One vector is turned by the same rotation once a step. Each row is the vector after some number of steps, and that number follows the row.
The counts run from 0 to 319.
[-17  -7  31  13  15  -8  20   5  -5  10  16 -21  15   1   7 -16  33  32
  14  -8   5  42  -3   0   2 -36 -10   1 -56  -3   0  27  11   3  -6 -14
   7  28 -11 -17  -8  -8  44 -26   0  22  44   4  10   5  32  26   7 -30
  28   4  -4  -7  24   6 -14] : 17
[-17 -18   0  31 -23 -24  10  32   3  -9   8 -14 -12   0   0  14  35  26
  34 -13 -16  45  -4 -18  -9 -18  15 -22 -37 -31  -1   8 -28  -5  -7   6
 -14   2   9   5 -14  -7  49 -17  -5  -7  29 -19  -2 -28  46  19 -19 -22
  35   9  -2 -27   6   0   2] : 259
[-36  -6  23 -10  18  -5   8  20   9  30  -8 -20  24  15  20 -13  23  25
   8  -7  21  16 -27  12  11 -15   8 -14 -10  -6  16   9   4  24 -15  -5
   2  30 -25  -6 -14 -41  48 -36 -18  34  26 -26  -1   1  34   1  -6 -20
   8  33   9 -26  24  16  18] : 159
[ 20 -24   3  11 -10 -11   8  22  -5  -2  -4   4  34  -9  -3   9  25  -2
  27 -18 -12  25  19 -25  23 -33 -10  -8  -7  11   0   6 -18  -1 -32  -2
 -12  17  19   1  -3  -7  69 -28  -8 -18   1  -2 -48   0  33  15 -18 -22
  18  20  27 -24  11  11  11] : 241
[-14  -9  14   0  20   1 -21  43  -7   1   2 -13   7  27   5  -4  -6  16
  25   6  41   9  12 -15  11  -6  20 -20 -38  10  18   8 -16   1  20  -5
   4   2 -12 -22 -16  -5  56 -36 -27  12  35 -34  19 -11  32  11  34 -14
 -10  14  18 -19  18  28  18] : 50
[-21 -21   0  32 -19 -26  29  15  11  -1  -9 -11  -6   2   2  18  30  15
  18 -25 -19  27 -11  -6  10 -27  13 -30 -22 -32  -7   2 -13   6 -16   1
 -38   5  -1  -6 -33  -1  42 -21  -7 -22  32 -16  -4 -32  25  17 -28 -22
  30  16  -4  -9  26  -6   8] : 257
[ -4 -18  29 -13  -9   8   8  13  11   3  -9  17  -6   8  20  15  29   4
  59 -26 -18  17  15  12  -9 -12   3  -7 -32  18  -7  -3   3  10 -17  20
   5  16  -6 -25 -13  14  38 -49 -20 -28  23  -6 -10  -2  11  33  22 -20
  21  12 -12 -17  29  29   5] : 188
[-24 -20  21  26  -9 -51  28  20 -12  43   8 -13  10 -16  27  14  34  13
  30 -12  -4  23  -2   0   5 -13  -9 -11 -38   2   7  19  -3   4 -21  -6
  -9   9 -16   4 -45  15  32 -19  -7   6   1 -18 -11 -10  20  22   2 -30
  26  27   4 -11  37 -13  19] : 247
[-28  -5  24 -19 -14 -21   5  24 -10  15  -9   2  -5  16   8  35  -3  -9
  31 -12   6   3   3  26   2 -23  24 -38 -53  13   5 -11  -9  18  17   4
 -11 -10  -5 -24 -34 -19  12 -36 -12  -9  28 -30  -1 -14  13  18  22 -22
   9  26  -3 -21  42  10  21] : 46
[-24  16   9  16   5 -14  11  18 -17   5  18   4   4  18 -13   3  -8   4
  41 -16   4  18  14   5  -6 -17  -3 -25 -47  -8  -7   7 -19  11   0  -9
  -2  16   1 -55 -27  -6  31 -43 -12 -18  42  -6  39 -15   5  20  14 -32
   4  -3 -23  -5  28  31   2] : 201
[ -5 -16  21 -14 -22 -15  -9  30   3   4  23   0  -7  10   3  12  33 -11
  28 -34  19  52  32 -14 -15 -34   8 -20 -30   4   5   4  -1  -4  -5   8
 -31  15   8 -17   0  -4  46 -19 -16   8  31 -15 -30   8  42   1   3 -11
   5   0   7 -21  34 -12  14] : 108
[ -9  -1   3   5  25   6   1  28 -14  -7   4   4  14  16  -2 -11  41 -16
  21  -5  33   8   7 -10   5 -13  -3  -2 -50  26 -14  13 -11   8  -3 -13
  -9  32   7   7  -1   3  50 -26  13   8  44 -33 -33  26  33  11  25 -48
  13   6   4 -20  -2   9  -5] : 294
[-28  -4  -9  21  11  -8   5   5 -12   4  -3   0  30   2   6  -7  34   0
  22  12  24 -17 -15  -6  32 -17   1 -14 -22  11  -1  -1 -35  25 -16  -2
  20  12 -12   7 -26 -24  31 -33   3 -13  25 -23 -29 -13  17  20  -3 -37
  19  55  16 -30  26  23  -5] : 302
[-29  -1   5  12  11  -8  10  11  10  11   9  -9  -8  26  14  11  50   2
   9 -11  21   7   7 -14   3   3  32  -6 -53   6   0   8 -18  -6   3 -17
 -27  15 -16  -6 -31   9  54  -9 -12 -11  53 -28   0   0  28  32  19 -29
   7  -5  -3 -12  44  -1   2] : 126
[ -4  -5 -25  20  -1 -24 -16  24 -12 -29  16  -5   0  19  -8   3  16 -16
   1 -31  28  48  24   9  20 -48   2 -15  -4 -13  -3   2  -3  12   3   4
 -27  17  -3 -18 -15  -5  39 -22  17  12  46  -9  -3  -4  50  -2   0 -16
  20   9 -10 -26  23   4   8] : 273
[-14 -17  15 -12 -20   0 -15  23 -11  -2  21   4 -11  10   5   9  28 -16
  28 -41  10  17  35 -12 -13  -3  -4 -32 -24   9  -3  16  -1  -3 -19  13
 -22  16  23 -33   5   0  62 -36 -28 -10  29 -12 -22   6  34  -4   9 -10
   8 -14   9 -21  34   7  21] : 110
[-15 -37  41 -15  -9   3   0   0  14  -8 -18  -6  10  -6  25   6   7  14
  11 -21  19  21   3  19  39 -40  -8 -11 -21   2   3   3  29  30  -8   8
  -1  18 -23 -21 -25  -1  31 -31 -22  -9  21   3 -18 -10  22  25  11 -14
  13  29  18  -1  52  19  16] : 176
[-53  -9   2  14  -3  -2 -17  15  -5   3  15 -18 -14  19  16  11  25  -5
  25 -31   6  -1  21  -1  31   2 -23 -18 -12  13  -3  34  11   2 -17  21
 -33  18   7 -17 -25  24  57 -40 -15 -23  24 -21   3 -23  36   5   4 -14
  11   4  -3 -14  29  10  17] : 113
[ -7 -13   5 -20   1 -25   3  29  -9 -11 -10  12   9 -18 -10  13  -2 -22
  11  -6   3  26 -22  14   8 -20  13 -28 -44  -2 -15  12 -11  44  -8 -20
  14  29   3   6  -5 -28  40 -27  13  13  25 -15 -46  12  26   7   1 -40
  27   0   2 -23   8  28  28] : 153
[ -7 -17   9 -18  -3  -3 -17  -9  -2 -29   2  -8  11  33  15  25   5 -21
   7 -10  30   6   0  26  38 -10  -2 -11 -21   9 -13 -16  -9  36  -5 -17
 -10  24   5 -27 -15 -20  29  -6 -21 -15  52 -29 -24 -19  50  26  -2 -25
  23   6  16 -12  22  23  -3] : 287
[ -7   0  -9   2  25   1 -16  43  21  -6  -5  -4  -5   8  -3  11  18   2
  47   4  -3  29 -18  -4   9 -31  13 -13 -36   6   7  10 -13   5  14 -16
 -24   6 -17   2 -28   5  55 -27   3 -17  30 -32   4   4   9  26  25 -17
   6   3 -37 -11   9  45  19] : 205
[-21   8 -11   8   4  -2  -7  18  -4  12  -3 -25  31   3   0  16  14  -4
  16  -6   1 -19 -13   0  45 -19 -29 -38 -24  16  18  24 -33  13 -10  -7
 -27  -4  13   3 -30 -16  56 -23   0 -29  19 -33 -24  -8  16  20   0 -20
  11   7   9 -17   3  44  18] : 224
[-22  -6  21   7   6 -22   7   6   4   4   4 -14   3  15  14   9  22  18
  44   0   2  44 -12  10  13 -48  -1  -5 -33   1 -10   4  -5  13  -3  -4
  14   7 -19  -8 -16 -18  13 -24 -11   8  27 -16  -2 -39  34  15 -24 -30
  31  57 -12 -30   8   4  -7] : 27
[-15   4  -5  12  18 -44  -9  24 -25  14  27   2  16  16   0   3  20   0
  19   8  18  39  -1  11   1   4  16  22 -27   8  -5   1 -27  15  -6 -19
  31  38 -23 -10 -23 -15  39 -17   1  20  37 -19  -2   8  49  21  16 -32
  26   7   4 -20  18   7   4] : 139
[-14 -18  13 -16  10   2 -11  16 -16  -8   8   5  15   9   6   5  21 -11
  21   2  -2  -5  -7  18  32  -9 -15  16 -30  41 -25   8  12  18 -13  -6
  -3  54   0 -17 -15  -3  48 -39   2 -25  23 -23 -20  15  32  19  27 -35
  21   3  13   8  21  18  -1] : 297
[-14 -23  13  -2  -1  -9  -5  47   7  -2 -21  14  10   0  -5   2  11  11
  29   5  -5  46 -15   3  39 -44  10  11  -4  -2  -5  -3  -4  26  -9   9
  -5  44 -22  11 -24  -9  34 -32   9 -19   1 -18 -23  -1  25  11  -7 -21
  17  40  18  -6   4  18  28] : 317
[-25  -3  -1  -1 -24 -13  -1  12 -11 -14  12  -7 -15  15   3  28  21 -16
  14 -35  -4   5   0  30  -2  -3   2 -36 -49  -2 -13  10  -8  17  -2   8
 -28  12  22 -24  -9 -12  29 -30   7 -12  56 -26 -13  -2  40  18  21 -23
  37 -26  -5 -15  22  18   3] : 277
[-10 -21  33 -14 -17  -6   7  18 -15  -7 -16  -1  19   6  -3   0   0   2
  -5 -30   8  25   0  20  40 -44 -26 -21 -17  -7  -7  15   2  29 -18  19
 -18  38   8 -24  -2 -11  32 -36   4  -9  38 -10 -31  -4  41   8  -9 -25
  28   9  36  -1 -11  21  15] : 165
[-23  -4 -19  10  10 -25  14   1  -4  -3 -12  16  -1  25   0  33  21 -29
  20 -19  -6   5  -2  15  33  -2  16  -4 -17  11 -24  -7 -21  33 -19 -12
 -11  23  -3   2 -34   3  37 -24   6 -33  34 -22 -27 -17  24  23 -15 -47
  24  23 -13 -31  18  14  10] : 134
[ -7  -1  -1  28   7  -5  15   4  -6  14  -4 -25  53  15   8   2  -4  17
  13 -11  13  -5   5   1  38  -6 -14 -11 -15   2  25 -14 -27  22 -17 -19
  -8  18  -5 -32 -37 -21  52 -26 -23 -19  24  -9  18  -9  18  35   7 -23
   5  12  14  -7  35  31   1] : 69
[-18  -9 -21  25   3 -22 -25  19 -10 -17  23 -19   9  32   6  -7  19  12
  10 -19  29  40  10   7  18 -26   2  -5   5 -19  11   4 -13   6  -1  13
  -9  12 -12 -20 -18 -14  44 -26  -3  21  48 -15  17 -23  60   9  -3  -4
  25  17   0 -26  17   6   3] : 271
[  7 -11  24 -14  -8 -23   9  12  -9  22   7  -6  35 -14   4  22  -2 -22
  18 -16  14  15  15  -8  12 -18   1 -29 -42  18  14   1  -9  23 -11 -32
  -1  10  14 -15 -16 -24  50 -12 -24  10   7  -6 -45  13  16   8   6 -29
  -5   6  15 -31  47  12  25] : 231
[-34 -13  35 -23  -5 -22   3  17  -8  16  -6  -6   6  -1  16  11  -2   2
  13  -5   2   5 -36  34  10   7  -1 -23 -36  -1  -7  14   2  45 -19 -15
   8  38  -7 -21 -17 -30  32 -30 -19  12  27 -30 -11  -2  31  11  -5 -27
  22  -4  14  -8  10  26  28] : 156
[-29  -9  24   5   6 -18  11   0   8   2   2 -17   1  16  19  13  18  21
  43   3  -5  36 -16  17  26 -38  -6  -9 -33  -1 -10   9  -1  19  -9  -5
   9   6 -11 -13 -21 -13  17 -27 -13  -4  28 -17   3 -49  36  18 -25 -30
  36  48 -11 -21   5  10  -5] : 26
[ -4  -3  20  -3  -3 -29 -11  25 -14  15  18 -32  39   2  -3  34  -4  -1
  16  12   1  39   6   2  41 -37 -12  -1 -47  17  20   5 -14  11   3 -22
 -10  13   2   9 -31 -27  33  -1   7  -3  -1 -14 -25  -5  42  22   4 -22
   9  18  21 -21  22   6  21] : 228
[-28 -16   7  -2 -15   1 -14  19 -13  -4  19  -1 -13  11   5   6  27 -16
  30 -39   9   6  30  -6   4   4 -14 -30 -19  10  -8  26   3   2 -19  13
 -18  18  22 -30  -4   9  65 -43 -25 -15  29 -13 -13  -6  33  -5   7 -14
   9 -13   7 -17  26  14  17] : 111
[-19  -1  -3  26  20 -14  19  24   7  28  -5 -12  29 -12  24   0  23   6
  58  -9   0  13 -16  -5   4  -2 -17 -18 -18   4  13   5  -8  30 -33 -30
  -3  25  -5   3 -28  -9  54 -30 -17   9  -3 -27   2   3   6  14  -8 -32
   6  21 -24 -28  27  24  25] : 81
[ 10 -15   6   9 -22 -33  10  18 -13  11  13  -3  40  -4  -2  -3  10  -1
  30 -25  -1  45   1  15  16 -48 -25 -15   3 -11   4 -15 -10  27 -32  -9
 -22  31   4 -41 -23 -32  32 -18 -18  -7  20  -5 -13  -4  21   2 -28 -18
  21  14   9   0  30   5   7] : 88
[ -9 -10  17  12  -2 -25  36 -15 -11   4 -11  -6  17  -4  22   4  29   1
   2 -40  22  12   1  21  11 -18 -19 -33 -40  -9  -5  17 -17  36 -30  -9
   5   4  -7 -20 -17   1  23 -13  -9   6  57  -5 -33 -17  16  32  -6 -35
  38   6   6 -16   8  24   2] : 13
[ -3 -20  38   0   6  -3  16  31   2  -9 -12  12  -6  10   3   3  13   5
  43 -21   1  58  35  -4   6 -44   0  -2 -53   7 -16  11  15   9   2   1
 -10  34  -6 -12 -11  33  30 -34   0  -7  26   0  -8   2  23  24  18 -35
  13  11  -6 -10  11   2  11] : 185
[-13 -38  38  -9   5   2 -19  21  -2 -17  -7 -10   8 -15  24  -8   4  14
  15  -6  21  23   7   5  36 -31 -19 -10 -38  12   0  28  25  25  -3   8
  19  21 -20  -5 -16  18  42 -32 -14  12  15  -2 -18  -1  31  20  26 -16
  18  16  21  -3  34  29  22] : 174
[-42  -4  35   7 -16  -1  24  15 -10  28  -5 -14  13  -3   5   5  32  17
  25 -31  -5   8   7  13   5 -28 -14 -33 -49   2  11  21  -2  12 -12  25
  -1  11   7   5  -2 -28  23 -49  13  11  17  -7 -21   1  22  12  10 -29
  25  29  14 -35  19   6   8] : 169
[-22  -5 -25   9   8 -19   8   1  -1 -19  -7  14   2  26  -6  31  10 -30
  12 -20  -8   9   8  10  40  -8  15   2  -7   5 -25  -7 -15  31 -17 -18
 -11  33  -6  -7 -31   1  49 -31   6 -39  27 -10 -19 -11  29  20 -18 -43
  17  18 -14 -28  23  18  10] : 133
